In the rows, zero is written as 128.
The rows of Y fall into 3 groups, which share some directions, and each row is roughly a mix of its group's hidden directions.
Y, 132 rows:
[[ 95 180 117 134 164 123 185  96 126 129 168 100]
 [135 140 106  62 109 126 100 121 195 114 154 146]
 [ 48 134  96 118 125  89 139 131 178 128 144 134]
 [110 178 114 130 161 114 184  83 124 126 168  99]
 [ 72 151  95 116 120  80 175 108 161 115 145 151]
 [171 106 133 139 162 163 116 189 105 169 103 108]
 [169 194 118 147 151 131 146  88  74 124 128 121]
 [168 162 194 147 173 145 148 112 112 152 114 106]
 [110 193 123 139 172 159 158  74 115 142 141 133]
 [ 83  92 140 115 159 170 111 126 180 169 103 145]
 [113  53 132  95 111 124  81 144 166 135 100 120]
 [166 139 124  94 104 124 100 144 169  87  91 182]
 [128 109 116 117  73 116 112  60 158 125 122 177]
 [ 74 118 121 114 166 136 169 106 149 155 150  70]
 [125 135 117 123  88 132  43  87 112 104 124 149]
 [167 150 122 153  70  99 135 154  82  89 155 125]
 [ 57 119 146 119 113 102 169 102 155 100 170 134]
 [ 55 110  95 121  94  92 128 125 124  91 163 134]
 [162 196 120 150 133 121 181 104  91 114 155 131]
 [200 114 136  93 119 148  80 173 120 112 125 144]
 [112 182 110 144 148  96 163 101 104 113 173  83]
 [119  76 149 125 112 175 104 177 146 153  87 153]
 [ 88 143 120 108  81  99 130  79 161  92 169 141]
 [ 43 115 116 119 160  88 128 143 124 130 166 118]
 [110 184 120 138 169 153 173 130 135 142 134  67]
 [ 61 102 103 109  93 104 135 136 170 105 161 151]
 [143 100  43  96  93 136 109 120 149 125 123 153]
 [ 80 153 123 141 123  87 162  63 137  95 131 153]
 [ 73  71 140 122 139 146 111 177 150 156 112  97]
 [124  67 139 118  82 120  91 176 163 119 118 157]
 [131 107 104  85 150  85 129  74 150 121 131  70]
 [ 56 107 106 108 100 103 151 112 161 113 172 126]
 [ 54  94 124 100 133 136 136 116 179 140 148  95]
 [178 140 121 135 147 149  85 182 134 144  83 166]
 [ 50 143 115 135 109  89 149  87 148 102 144 140]
 [148 125 109  60 184 140  97 150 151 154 151 118]
 [214 143 150 128 147 166 115 130 115 150 102 152]
 [177 118 135  96 104 135  89 166 158 106  88 172]
 [116 103 120 101 175  91 168 129 167 137 124  68]
 [ 48 108 138 144 113 103  97 173 132 105 147 119]
 [211 115 136 115 115 171  96 163 117 140 122 120]
 [110 147 146 116 203 120 143 149  88 134 152  79]
 [221 128 133 118 128 172 116 152 127 142 135 114]
 [ 64  94  85 112  90 108 118 145 158 105 154 143]
 [209 142 171 137 147 160 130 128 127 151  97 148]
 [104 133 152 158 141 169  93 186 125 146  96 174]
 [103 153 117 125 176 136 189  90 136 152 146  81]
 [ 45  97 137 126 125 166 122 153 137 153 139  94]
 [ 53 174 117 130 148  98 161 121 151  95 124 122]
 [120 100 139 124  70  94 106 100 144  96 111 189]
 [203 155 149 136 160 158 111 141 117 164  94 137]
 [ 97 139 121  96  71 108  95 133 157  72 125 161]
 [129  81 134 129 112 108 189 185 138 138 147  89]
 [136 190 130 164 115 177 143 107  72 134 140 144]
 [140 103 150 180 113 122 127 155  85 116  66 161]
 [152  86 137 118 119 135  50 146 120 132  77 147]
 [117  76 123 101 152  97 161 146 181 138 120  79]
 [194  91 118 102 153 152  91 158 110 160 154 127]
 [ 53 141 121 136  73 108 124 111 147  97 101 146]
 [195 113  77 103 129 168 123 113 145 164 104 114]
 [173 120 138 148 143 160  76 167  89 146  97  93]
 [165 134 119 145  71 143 137  73 166 126  98 163]
 [132 160 121 139 185 157 159 147 107 155 145  65]
 [105 111 134  97 111 133 173  96 199 151 162 128]
 [ 57  98 124 139 115 116  84 181 139 119 138 104]
 [ 38 125 123 129 158  83 142 115 120 125 152 120]
 [169  94 117  93 111 175 143  70 130 104 149 154]
 [157 162 134 168 112 169 121 140  51 139 116 129]
 [212 119 128 115  88 169  96 146 133 128 125 133]
 [181 110 127  93 196 126 120 147 123 150 173 122]
 [159 146 165 148 183 155 122 139 146 164  84  91]
 [185 152 158 117 138 142 167  80 138 125 124 183]
 [209 151 137 137 152 155 110 136  94 151  91 130]
 [124 134 141 146 175 132 139 203  90 125 144  85]
 [ 90 135 108 140 113  85 150 125 129 110 184  66]
 [180 162 179 154 164 143 127 120  79 139 106 111]
 [113 174 123 132 189 136 186  90 135 148 137 106]
 [106 103 186 127 117 138 173  84 126  79 159 136]
 [203  95 134 120 101 157  87 140 113 139 103 157]
 [ 65 118 125 119  93  90 162 104 134  93 171 143]
 [171 153 106 103 119  88 140  60 142  97 150 143]
 [ 92 119 112  99 165 119 162  84 159 144 137  66]
 [ 84  72 142 116 146 146  89 158 172 155  99 135]
 [110  90 122 102 175 118  91 182  91 148 160 116]
 [179 121 125 119 199 134 146 124 114 163 173 108]
 [181 153 118 111 146 147 126 139 176 174 109 179]
 [203 137 118 118 136 145 125 112 155 124  79 176]
 [178  88 129 120 151 147 102 177  91 157 165 108]
 [145 140 131 117  81 116 107 142 160  74  88 182]
 [ 68 107 146 145  93  91 134 142 100  70 147 134]
 [163 121 138 128 151 160  79 129 131 148  59 167]
 [158 128 140 153  82 134  78 162  93 110 120 182]
 [152 161 113  82 180 152 139 119 164 153 161  89]
 [ 98 139  94 145 156 116  96 158 131 165 105  59]
 [ 70 153 143 176 127 111 177 117 105 117 146  87]
 [ 66 105 106 138 124 114  89 178 156 141 123  85]
 [ 87 136 139 169 159 120 180 124 107 150 160  76]
 [135 139 111  97 103 133 120  47 168 135 106 162]
 [124  61 134 127  92 108 109 194 150 124 114 110]
 [134 179 125 130 172 160 167 130 132 145 142  63]
 [113  83 124 105 104 153 149  83 120  64 157 149]
 [ 46 106 138 118 114 113 144 131 168 102 167 132]
 [186 116 158 146 140 170  85 149  90 142 102 102]
 [139 158 133 168  79 125 152  86 132  86  85 160]
 [163 133 139 144  80 148  79 140  95 113 115 188]
 [107 129 143 164 179 100 150 190  93 104 109 131]
 [ 83 120 151 147 175 166 141 184 118 165 109 113]
 [123  98 147 160  64 102 113 118 104  91 109 176]
 [158  92 128 105 114 171 139  76 104  76 148 153]
 [ 71 104  91 111  90 101 146 107 134  81 159 148]
 [ 47 109 121 117 106 103 141 132 165 102 164 141]
 [141 168 137 158 162 110 101 179 124 177  92 102]
 [170 169 113 128 147  98 198  99 117 117 143  99]
 [142  80 180 127 104 171  91 171 136 148 151 114]
 [ 54 152 118 159 123 111 172  82 145 132 117 121]
 [149 119 112 129 134 146  80 195 159 136  90 168]
 [154 176 114 132 156 114 198  89 117 124 149 100]
 [203 151 136 142 124 114 110 141  98 110 101 182]
 [121  97 136 116 190 136 163 150 156 167  92  90]
 [218 125 132 106 112 170  97 148 124 130 127 128]
 [180 162 149 122 133 125 175  71  99 120 135 163]
 [190 154 161 145 162 153 106 150 130 169  88 130]
 [103 137 141 156 173 148 190 176 132 161 126 103]
 [ 49 115 113 116 107 100 139 134 166 100 160 154]
 [128 115 139 166 163 109 146 199  86 109 157 112]
 [104  95  94  95  93 130 155  86 144  84 162 160]
 [198 142 101 101 122 143 166  78 121 132 124 162]
 [121 155 137 126 124 107 166  60  84 133 168  97]
 [152  65 118  82 101  89  90 115 146 110 113 105]
 [132 167 145 161 116 154  83 152 100 118 115 196]
 [141 194 114 132 142 139 166  61 110 123 152 132]
 [105 160 127 127 200 156 168  99 149 162 111 113]]
One row of each group comes first, with its name. Which group is each row after those in?
[122 187 111 127 153 127 172  63 123 124 161 112]
(17)
[111 146 137 184 147 129 190  90 102 145 141  92]
(80)
[182 126 141 149 145 156  78 162  85 142  94 106]
(129)

[194 125 175 128 133 172 105 161 134 153 119 160]
(129)
[ 99  76 135  90 149 140  81 126 175 145  88 134]
(17)
[184 170 153 133 146 129 157  80  78 122 125 148]
(129)
[ 83 158 113 147 136  77 117 192 150 154 109 125]
(129)
[151 105 111 101 130  72 166 132 159 109 121  65]
(17)
[115  62 134 110  89 117 107 162 186 122 123 149]
(17)
[ 94 143 106  70 158 124 121 115 162 144 185  97]
(80)
[ 53  92 131 119 130 155 149 142 153 155 147  83]
(17)
[ 80  78 178 132  99 138 111 159 151  95 155 141]
(129)
[104 144 139 135  57 109 118 137 142  67 102 157]
(80)
[213  90 137 124 116 150  98 127 110 146 111 156]
(80)
